In the rows, zero is written as 128.
T: 4 groups of rows, each row roughly a mix of its group's hidden directions; some rows fit no group:
T (155 x 10):
[[101 104 136 134 174 188 102 171 152 133]
 [114 139 131 150  65 164 114  78 103  99]
 [145 147 159 182 108  96 162 135  73 130]
 [ 92  99 125 136 172 180  98 157 165 113]
 [125 130 109  61 127 139 115  69 167 126]
 [131 116 119  68 119  66 141 160 160 145]
 [ 89 166 135 164  69  99 126 130  89 127]
 [102 136 181 119 142 117 115  77  75 104]
 [108  69 146 119 123 182 121 112  86  99]
 [156 106 129 130 165  99 202 161 119 117]
 [ 95 162 143 110  67  77 134 101 145 127]
 [116 135 147 105 119  80 165 200 120 139]
 [132 155  93 115 174  93 125 126 195 142]
 [ 97  96 130 146 188 179 111 146 148 103]
 [132 144 106 127 172 119 102 149 207 132]
 [198 125 153 141 186 109 118 147 122 115]
 [ 80 152 134 148  85 187 114 138  95 139]
 [103 169 115 139  61 111 137 106  86 106]
 [147 175 112 127 142  65 141 156 165 158]
 [100 106 183 106 147 128  89  90  93  98]
 [154 170 129 111 181  79 164 158 138 125]
 [114 124 111 111 144 148  96  49 162 110]
 [176 132 146 175 106 131 133 170  73 122]
 [147 113 141 117 184 158 122 196 114 149]
 [167 151 125 128 158 126 127 205 112 159]
 [188 113 117  64 107 136 163 109 119 123]
 [141 133 124 100  38 126 111 102 123 120]
 [174  79 111 108 124 128 145 193 149 131]
 [106 148 130 130  79 101 135  53 136 107]
 [136  99 142 142  97 154 134  97  53 102]
 [ 78 118 117  75  93 154  91 108 156 141]
 [ 80  88 127 142 175 165  82 124 144 125]
 [159 116 134 164 197 124 167 165 130 135]
 [130 128  75 146 165 127 156 175 172 157]
 [140 120 120 118 210 179 110 134 137 138]
 [163 138  76 161 127 126 151 166 175 156]
 [ 84 153 125 128  67  82 128  96 154 127]
 [128 102 171  97 149 168 100  73 138 100]
 [157 156 105 139 174 101 127 170 184 142]
 [ 82 139 130 135  83 194  95 147 120 117]
 [133 114 130 116 178 120 140 200 161 157]
 [146 169  98 145 137  61 115 155 167 136]
 [106 128 178 131 134 138  81  75  92 100]
 [155 107 119 129 204 171 125 160 121 146]
 [ 98 149 139 109  42 115 132 109 138 112]
 [155 165  95 139 168  84 126 144 181 143]
 [123 147 129 166 168 153  65 134 155 165]
 [180 140 148 170 139 141 180 148  88 139]
 [102 146 141 138  86 108 139  50 116 107]
 [154 106 163  88 136  95 103  77 127 170]
 [149 133 128 138 118 135 109  39 101 106]
 [105 165 154 108  73 117  87  82 110 128]
 [162  79 133 109 196 103 153 116 144 132]
 [176 120 120 158 177  93 178 132 101 137]
 [100 159  91 126  80  91 145  73 118 132]
 [167 119 137 162 132 123 134 200  96  95]
 [ 88 127 125 168 197 120  86 119 145 121]
 [162 162 133 142 108 125 172 136  66  91]
 [ 87 113 116 149 196 164 120 152 159 118]
 [167 107 110 101 178  92 144  98 175 126]
 [112 131 151 122 114 111 145 220 135 136]
 [126 152 155 106  81  91  93  73 105 126]
 [ 76 110 136 164 184 145  94 159 143 132]
 [116  84 134 122 176 137  68 116 165 152]
 [120 116 139 141  85 167 107  66  87 110]
 [126 164 122 126 143  83 117 174 188 154]
 [151 181 127 163 147 115 162 126  90 177]
 [146 126  82 119  97 124 124 173 193 150]
 [118 122  98  76 140 146  90 106 191 132]
 [109 151 104 151 103 166 114 194 156 159]
 [177 115  95 130 159 138 126 199 140 146]
 [118 123 148 113 169 155 120 202 116 164]
 [163 154 108 178 107 147  94  85 101 156]
 [181 128 129  93  92  81 166 159 137 135]
 [136 116 122 152  87 150 144  91  53 122]
 [142 138 116 119  51 124 125  72 105 119]
 [121 147 133 124  37 103 151 141 119 134]
 [ 86 114 109 125  53 166 106 139 115 123]
 [134 114 173  89  74 120 103  96  96 100]
 [170 141 152 104  73  94 163 160 102 128]
 [120 170 125 120  85  79 169 113 111 171]
 [135 124 133 145 203 109 110 170 165 144]
 [114  88 153 106 194 152 103 112 160 150]
 [ 73 134 139 126 107 190  87 161 129 121]
 [102 123 125 140  77 132 126  56 132  89]
 [ 86 112 120  80  92 177 107 111 164 137]
 [187 142 181 135 127  95 141 142  81 133]
 [149 159 113 176 102 136 181 125 100  84]
 [108 101 133 119 109 138  88  67 112  74]
 [160 149 147 129 101 114 193 120  74 115]
 [191  98 117 108 174  92 153 113 149 121]
 [109 170 117 178 121 178  84 104 132 146]
 [159 116 108 136 212 151 115 154 135 139]
 [126  73 138  96 176 160  96  95 148 143]
 [126 132 164 111 125 104 157 211 126 144]
 [150 161 135 142 105 117 199 149  86 106]
 [118  99 182 118 145 150 101  94  77  97]
 [139 145 132 112  83  87 119  65  86 120]
 [122  99  97 125 155 169  93 155 175 171]
 [182 146 103 112 153  81 110 158 170 143]
 [153 103 182 123 161 194 122 152 133 126]
 [ 57 147 134 179 146 129 101 156 145 132]
 [100 159 128 169 102 135 166 188 104 110]
 [164 143  63 164 113 109 157 139 167 141]
 [ 69 116 114 145  81 185 119 122 121 107]
 [157  92 170 138 136 152 130 171  76  96]
 [147 109 141 129 184 158 126 191 160 143]
 [ 73 142 145 151  94 179 100 152  95 131]
 [147  84 137 148 161 186  87 120 122  93]
 [142 139 150 171 112  88 147 147  57 128]
 [ 50 149 153 147 124 152  86 111 118 124]
 [152 123 138 135 115 150 123  50  86  98]
 [125 149 105 121 166  94 121 169 195 143]
 [163 108 135 123 210 153 143 136 108 150]
 [ 99 187 131 174 149  93 129 151 167 136]
 [ 89 101 173  95 135 138  72 115 143  94]
 [122 172 170 133  83 134 103 118 155 182]
 [129  94 130 135 183 168  99 187 128 125]
 [157 145 144 106  61  96 106  93  98 140]
 [115 140 175 142 136 129 116  70  72 102]
 [152 134 128 100 107  66 193 142 131 122]
 [134 166 156 123 189  97 167 155 154 145]
 [ 90 145 188  92 145 105 117 105  83 129]
 [122 149 132  97 145  87 177 182 154 155]
 [ 57 134 139 189 136 145 101 142 135 129]
 [132 178 145 156 100 147  76 101 109 169]
 [100  98 131 158 170 170 123 190 145 127]
 [104 123  98  73  89 158  97 115 173 134]
 [104 119 107  69 131 146  87 110 184 141]
 [133 106  91 126 146 137 137 189 192 139]
 [113 173 115 154  82 108 158 123  78  96]
 [148 125 119 133 170  60 131  81 157 114]
 [ 97 172  91 140  93 134 156 173 114  89]
 [103 147  70 153  83  95 160 150 108 141]
 [157 135 117 182 114 155 147 191  99 139]
 [142  72 111 140 186 176 111 141 136 114]
 [101 116 136 130 178 181 127 185 143 147]
 [159 150 150  81  81 100 160  89 117 148]
 [152 126 126 146 199 119 125 182 113 159]
 [183 138 152  94 102  82 169 150 109 131]
 [139 152 156 190 140  96 161 125  78 119]
 [170 130 139  91 136 128 137 208 128 147]
 [185 111 129  81  87 111 167 155 140 124]
 [ 82 140 157 166 116 169 109 114  72 119]
 [167 135 141 131 183 133 135 188  95 156]
 [ 65 129 145 158 142 179  93 106 105 119]
 [118  92 138  79 119 135  75 123 165 173]
 [106  93  99 119 152 138 197 141 123  83]
 [153 109 153 122 187 162 128 178  93 140]
 [ 78 157 126 112  91 131 109  96 176 167]
 [154 101 123 140 185 145 123 195 115 148]
 [171 126 137 132  87  96 141  76  81 109]
 [143 176  90 130 145  73 149 130 169 157]
 [144 159 129 128  72  95 138  71  90 121]
 [ 91 144 107 126  68 106 141  76  98 147]]

one row of each group, then the others: which group is each in?
[122 166 109 113 150  79 120 138 198 142]
<15>
[140 137  80 143 130 130 158 182 183 152]
<134>
[ 67 145 132 148  75 175 107 134 112 130]
<7>
[ 87  89 150 130 156 160  86 149 165 161]
<114>

[117  88 134  73 152  88 172 158 134 108]
<134>
[101 149 115 135  93 105 127  49 147 109]
<7>
[113 143 121  97 194 145 140 133 190 123]
<114>
[121 157 104 123  64  75 131 112 167 125]
<7>
[ 80 123 157 157 160 172 107  95  86 121]
<7>
[161 163 123 121  90  79 105 104 171 160]
<114>
[139 101 147 120 187 156 107 178 168 126]
<15>
[154 147 145 187 128  87 148 122  72 117]
<114>
